In the rows, 128 means zero.
Each path is a new rotation, seen through one point. The rows after it are directions, each followed by how far the rotation turns it, in degrees a step (0 if it stays put).
Each turn is a multiple of 5 degrees from 10 to 175, or 0.
Each row of a path follows its step; steps can be skipped.
path 1
step 1: [121 124 124 122 131 122 128 119 119 125 135 123 134 136 136 123 128 133
 120 132 124 128 135 123 123 115 131 135 120 137 130 130 123 127 117 122
 131 139 125 131 125 132 138 125]
step 2: [131 120 123 122 130 116 140 121 128 132 131 120 125 136 134 134 127 126
 126 131 140 138 131 119 135 128 129 119 131 124 125 125 128 124 123 134
 126 125 125 135 134 124 140 127]
step 3: [117 127 129 128 124 127 138 123 121 135 129 128 130 126 136 118 134 129
 140 128 139 135 123 128 122 129 126 128 127 123 129 125 129 133 130 140
 118 135 121 130 122 137 133 135]
step 6: [121 122 134 125 135 141 133 128 132 132 139 125 126 134 124 128 131 122
 128 127 134 135 123 132 135 121 130 137 129 132 123 137 131 137 137 117
 123 132 128 127 132 128 132 140]
step 7: [127 124 141 131 132 126 127 119 125 130 133 128 124 123 118 140 121 129
 133 128 129 128 127 124 117 126 137 135 123 128 123 114 132 126 140 123
 131 126 128 128 130 125 138 138]
step 9: [127 127 121 132 132 131 120 108 131 126 122 131 128 121 128 121 138 119
 127 123 130 130 126 127 139 132 132 126 121 131 131 128 135 120 129 118
 130 128 125 125 137 128 132 140]
step 11: [137 121 125 141 132 126 131 131 122 138 116 134 126 136 121 126 130 126
 126 121 132 130 118 120 135 128 131 125 127 137 128 133 126 124 137 128
 121 126 126 139 129 127 135 120]
step 14: [116 130 130 129 120 125 144 116 122 136 123 123 134 124 132 126 126 123
 120 131 138 128 125 133 132 130 134 119 131 135 119 123 119 125 133 136
 124 126 128 130 133 130 129 124]
step 18: [125 120 130 132 130 123 126 123 135 126 142 126 125 131 126 125 134 124
 125 122 134 126 135 130 132 124 138 134 140 126 133 118 137 127 142 125
 125 133 130 124 129 127 141 128]
step 20: [136 121 126 123 131 123 133 123 133 131 130 130 129 136 126 119 136 127
 119 128 130 133 125 114 133 133 125 125 114 132 133 118 133 129 121 127
 128 125 137 135 134 129 138 138]
Directions:
[130 128 128 129 127 125 126 128 128 128 128 130 129 128 127 127 124 127
 127 127 124 126 127 128 126 128 124 130 125 132 127 126 133 127 128 130
 128 131 127 130 125 130 127 127]	95
[129 127 130 126 126 127 129 128 128 129 127 126 125 127 129 128 124 125
 126 134 129 129 127 130 126 126 132 126 126 128 129 126 130 126 125 129
 131 130 131 127 130 131 130 130]	60
[132 128 128 131 127 129 127 128 128 130 126 126 126 126 131 127 124 133
 127 129 129 130 130 128 132 128 129 128 129 127 129 127 129 132 130 129
 126 131 127 127 124 124 128 129]	135
[130 126 129 128 129 126 127 132 130 133 128 125 130 126 128 127 131 126
 130 129 127 129 130 127 132 125 127 132 128 131 129 128 128 126 128 129
 127 127 129 127 130 125 129 128]	155
[130 127 124 127 128 125 125 129 126 129 128 128 128 129 130 127 130 131
 128 130 131 129 126 124 129 130 130 127 126 127 129 131 124 125 127 129
 128 132 126 132 129 130 128 126]	35
[127 127 128 126 127 129 123 128 126 126 130 124 125 127 129 128 132 125
 132 126 128 130 129 133 127 129 130 129 126 129 130 129 129 129 130 128
 129 131 125 128 126 129 127 130]	120
[128 127 128 130 129 130 126 128 128 132 125 130 126 127 127 130 125 130
 132 127 129 128 127 128 127 126 128 127 126 128 125 130 128 125 128 123
 127 128 126 128 130 129 125 134]	20
